The rows of D fall into a few groups, which share some directions, and each row is roughly a mix of its group's hidden directions, except one row that fits no group.
D (142 x 12):
[[  2   0  23  17 -28  15  -8 -29  -8  20  23 -48]
 [-46  -6  16  29  19   2  25   4 -23   0 -36   4]
 [ 15   1  51  21   7  -2  -5   7 -21  28 -38  -2]
 [ -6 -37   6  12   3 -33  26 -12  38   9  27  14]
 [ 25   1  30  -4  30  11 -16   0   8  35  -4 -44]
 [  9 -17 -24 -17  13 -29 -18 -11  -7 -52  15  19]
 [-27  33   7  -3   6  11  28 -17  49  22  -1  -1]
 [ -1 -33 -14  32  -5   0  48   8  15  18  27 -12]
 [ 31   0 -26 -26  15 -38 -11  -6  26 -30  -5  19]
 [ 19  10   1 -34  27 -22 -43  36  -3   1  -4  -6]
 [ 27  -2  23  41 -16 -39  -6   7  17  22   3  22]
 [ 13  24   8 -37 -13 -20 -12 -29  -5  -5  31  36]
 [-16 -28   4 -23  23 -25 -36 -12 -24   9  19  29]
 [-25 -12  47  -9  -9  22 -41  -5 -17   7 -18 -10]
 [-28 -16 -33 -40  23   1 -26 -11 -17 -21   8  14]
 [-31  -4 -46   7  -3   9 -23  33  -1 -16 -26  16]
 [ 10  49   9  14  22  28 -12 -26  -9 -13  28  12]
 [-38  32 -35  19   3  20  29  -6  -6  15   8  20]
 [ 12  -7   5  -3 -44  12  16  26   2 -38 -38  -3]
 [-30  -4  -3  31 -14 -27  -9   6 -11  -7  -9  53]
 [-16 -31  -2  54  21   3  -1  15   1  31  -4 -15]
 [ -4  30   8 -51  13  43   3   4   5  -7  -8 -18]
 [  6 -20 -16 -12 -17 -15 -15 -13 -35 -21 -49  15]
 [-30 -17  20 -11 -36 -18   1 -24  11  33  13  29]
 [-17  15  13 -13   1  33  18 -25  15  48  20  16]
 [-19  19  37  -7  29   9 -34  -9 -39 -11  -7 -12]
 [ 40  10  20 -12  -7  21 -46  -8  13  19  16 -19]
 [-51   5 -21   6  23   7 -28   1 -12 -17 -28  20]
 [-32 -23 -32  31  -6  35  -7  27  -7  -2 -20  -2]
 [ 10  -4  -8  22  32  28 -28   7  -3 -35 -39   0]
 [  9   8 -25 -19  12 -24 -42  10 -31 -28  -7  21]
 [-12   4   2 -17  31   0 -36   1 -17 -24 -42  26]
 [-16  14   6 -19  37 -10   4   7  20 -32  47   9]
 [ 15 -30  -5 -35  -8  -2 -36  11   0 -38 -28  -2]
 [  6  -2   6  19   0   6 -14   9  34  27  14 -57]
 [-19  32  11 -18  16  -4  27 -17  37  18 -11  33]
 [ 23  12   6  22  24  44  27  -3  23  12 -12 -29]
 [-18  42 -21 -29  19  -2  -5   5  -6 -20  11  41]
 [-37  20   1  -3   6  18 -28  22 -11 -25 -44   3]
 [  8 -16  -8 -14   3 -24  -4 -15  16 -53 -36 -18]
 [-16  -3 -30 -33 -16  12   0  22 -19  27 -39  17]
 [ 17  10  15 -24  32 -15  -3  27  42  23  26   2]
 [ -4  21  43  38   7  22  -6 -34   9  -5  18 -12]
 [ 13   4  37   8  29   1   8 -39  41  -7  11 -13]
 [-12  -3  33 -19   9  36 -29  17 -19   5 -30 -26]
 [  9 -33  15  17  20 -28   3 -31  -5  34  28  15]
 [ 27  28 -23 -52 -12 -18  15  11   6  19  -8  -1]
 [ 16  13   6 -35   0  23 -11  12 -44 -10 -36  16]
 [ 13   6  12  56   3 -28  21   5  28  12  14  16]
 [ 30  23  -6  -5  22 -19   5  -8  30  18  38 -30]
 [-15  -5 -13 -26 -11  -2  48  22  42  12   2  12]
 [ -4 -12  -9   5 -29 -33  31 -23  19  27  27  23]
 [ -9  31  10 -32  15 -26 -30  -3 -11 -35  24   9]
 [-46  -6 -21  -2   9  -7  24   5   9  -6  40  31]
 [ 16 -27 -49  12   6   2 -13 -27  29   3 -21  18]
 [ 16  30  -1  24 -28 -19  34 -16  12  21  15  31]
 [-30  15  13  46 -10  -2  17  25  12  29   7 -25]
 [ 14 -15  -4  24 -22 -15 -18 -10 -28  -4 -56  -6]
 [ 13  13  33  23  11  26  17  33 -22   8  -2 -37]
 [-32   4  11   4  38   1  -2 -28  -2 -36 -32 -17]
 [  8 -13  -8 -18 -33 -12  23  31  -4 -26 -41  17]
 [ -7   9 -25 -29  15 -11 -29  -9 -20 -51   3  13]
 [ 27   9  52  -9 -25  13   3  -4 -16  36   0   8]
 [-27   1 -28  -6  52 -20  23 -23   6 -10   5 -14]
 [ 14  16  13 -18   6  37  -3  36   5   8   7 -48]
 [ 14  12  16 -32  15   4 -34  -2 -38  17 -25  27]
 [-15 -29  -8 -16   8 -23 -51  12 -23  10  18 -20]
 [  7  30 -15  -1 -17 -29   5 -17 -27  19 -28  39]
 [ 16 -11 -42 -24 -15 -23 -20 -27  32 -16   4  13]
 [ -2 -43 -15  -1 -27 -21 -13  25 -25   5 -32 -17]
 [ 12 -10 -33 -60   3  -5 -17  11  -4 -22  -6  13]
 [  9 -38  -9  48 -23 -19  -4   6   5  12  12 -30]
 [-19   5 -10  41  -7   5  46 -21  -5  22  14  24]
 [  4  18 -32 -20 -11  -7  21  15  34 -12  45  12]
 [  6  19 -38 -33   0 -19  35   0   6   3  38   7]
 [-38 -11 -12 -10  19   2  44   5  20  14  33  15]
 [-18  38 -29 -36  12   7 -16  15 -17 -16 -13  26]
 [ -8  19 -15 -18  40  -4  40 -11  33   2  14  22]
 [-21 -17  14  21   7 -19   6 -42 -17  -4  19  43]
 [ -7  24  42  -1  17   6  24  20  26   0 -31 -28]
 [ 18 -26   3  37 -24  -9   5 -23  14   1 -38 -29]
 [ -3 -37  -4  19 -26  25  26  19  -5 -24 -36 -13]
 [-48  14  -9 -28  19  17  28  21 -12  17  12  14]
 [  3  33 -24 -45  21 -19  13 -29   9  -5  18  10]
 [ 21  28  20  21 -11  33   4  39  14 -17  23 -18]
 [ 21 -47 -10   7 -14 -32 -23   2 -30 -15 -21   5]
 [ 28  10  14  17  22 -19  25 -11  20  47  13 -19]
 [-23  15   4  16  42  40  11  21  -9  -7 -26  17]
 [  5  13 -43  29 -17  -5  -1  -8 -32   4 -32  26]
 [ 11   4  24  -1   8  27 -25  16 -26 -54   3   9]
 [-25   0  -5  25 -18  -3 -26 -19  -2 -39 -13  42]
 [ 37   3 -24 -32 -33 -18  26   6  10   7  18  24]
 [ 10   4   4  13  40  -1 -10 -27  13  43  30 -21]
 [-14  -1 -11 -46  -4  -8 -50   0  -4 -20 -19  17]
 [-31   6  -2 -13  37  24 -31   8  -8 -10 -31 -27]
 [ 30   2 -37  -3 -13 -44   9 -28  16   1  -3  23]
 [ 15   7  19  23 -24 -15  26   0  -4  31  47  14]
 [ -5   1 -45 -43  15  -5  30  29   1   9   2   0]
 [ 24 -36   7   0 -23  22 -18  -9 -23  34 -16 -28]
 [ 57  21 -20  -5 -14 -15 -18  11  11 -28  -1 -13]
 [ 39  -3  -1  34  15 -24 -33  -7 -15  -9  27  20]
 [-22  51  21  14  27 -29 -17  13   1  18   5   4]
 [-31 -11  49 -18 -10  12 -39  17 -13  -5   0   1]
 [ -1 -11 -18  50 -28   5  20  -9 -29 -17  17  18]
 [ 24  -7 -16  20 -15  -5 -18 -14 -49 -18 -14  31]
 [  9   8  -6  17  25 -29 -12   1  33 -43  26 -19]
 [  5   5  12 -52  11  47   5  11  -8  -4  18 -18]
 [  6   7 -22 -60   7  -5 -24 -14  -5  -1 -12  31]
 [ -9  16   5  11   9   7 -34   1 -25 -18 -45  37]
 [ 21 -38 -34  -6  17   9 -16 -24  23 -14  17 -27]
 [  7  -4   1  -6  52  23  14  39  -5 -15 -22 -17]
 [-47  50  -8   8   4  27   2  -7 -12 -11  10   8]
 [  6 -12   3  27  -6 -25  21   7  27 -42 -28 -29]
 [ 38 -43 -17 -11  -1 -12  -9   2  20   1 -42   1]
 [  1 -26   4  30 -16 -47   8 -28  -8  11  -2  31]
 [-41 -18  -1  11  -7  35 -12  18 -27 -22 -30   1]
 [ 29  -1 -16 -53  -9   8 -32  19   8 -15   8 -17]
 [ 37   5  -4   6  22  -7 -23  12 -20 -24 -49  -4]
 [ 27  30  36 -25 -12 -18 -41  15   6  -7  -7   1]
 [ 33  10  -6 -30  14 -37  21  20  31 -15  15  11]
 [ 27  11  26  -1  -8  40  16  14  -1  -3 -32 -37]
 [ 12  65 -21 -31   4   5   5   4 -13  -3   5  -6]
 [ -4 -24 -15  38 -19  -4  38   6  25   9  32  14]
 [  3  18   6  21 -10  55  -3   5 -16  20 -29 -24]
 [ 32  16 -25 -25  20 -20  -3  16  25  29  23 -21]
 [-27 -14 -31 -10   3  -8 -14   7  -8 -20 -44  37]
 [ 25 -41 -36  -6 -22  -9 -18  15  12  18  17 -25]
 [-14 -21 -27 -23 -23   6   5  11 -34  25  13  39]
 [-42  29   5 -29  12  33   8  18  -9  -4  27 -10]
 [  3 -32  11  21 -36   1  18 -13  -6  43   4 -27]
 [ -6 -19 -15 -36 -10 -30 -14  23 -10 -44  -7  19]
 [-32  29 -26 -44   3  16  21   4  12  -7   9  25]
 [ 23  -2 -44  -9   5  -7  11  51  -1 -22  -9   7]
 [ 12 -50  -9  12  27 -29  23  25  14 -16   2   3]
 [-12  12   1  -2  -1  36 -30  46  -5   1 -12 -35]
 [ -4  27  25 -11  -4  34 -35   6 -29   3 -31 -18]
 [  4  25  36  26 -45  17   9   2   9  27  12  11]
 [  7  20  12   6  32 -23   4 -12  22   9 -56  -3]
 [ 38  19 -40 -33  -9  -5  15  -6  29   2  19  -5]
 [-23  23  -1 -32  32   1  41  12 -12  28  -6  11]
 [-19   4 -30  -6  -2 -19   3  21  24  34  40  24]
 [-29 -11  12  -9  -8 -27 -37 -42   1 -12  10  26]]

Here is one row of each group, with its name. Which group are the others in?
[-32   1  10 -15  37   3 -12 -40 -25   9  28   8]
S
[ -3  -8  13  61 -17 -22  28  -4   4  14 -12  14]
B
[-40  24   5  12  28  41  30  -3  -7  17   9   2]
Q

[ 13  13   0 -30 -13  20 -40  12   7 -24 -43  -2]
S
[ 13   9   2  12 -18  16 -10   6 -59  -2 -33  18]
B
[ 18  15  20  35   6  28  10  -3  23   9  35 -34]
B
[-24  55 -14 -32   7  22   6  16  14   4 -13   1]
B
[-18  -4 -25 -42 -14   7 -46 -15   9 -13 -15  14]
Q
[-16 -15   4  14  12 -32  -1 -16  18  32  38  33]
B
[ 22  -9  12  -7  -3   1 -24 -19 -48  10 -32  31]
B
[ -1  12   1 -37 -11  22   6  30  -8  -1 -49 -23]
B
[ 28   0  -4 -26  -3  -2 -12  31 -12 -27 -48 -18]
B
[ -1  -9 -35  -3 -12  -3  -5  30  27 -21  17 -48]
B
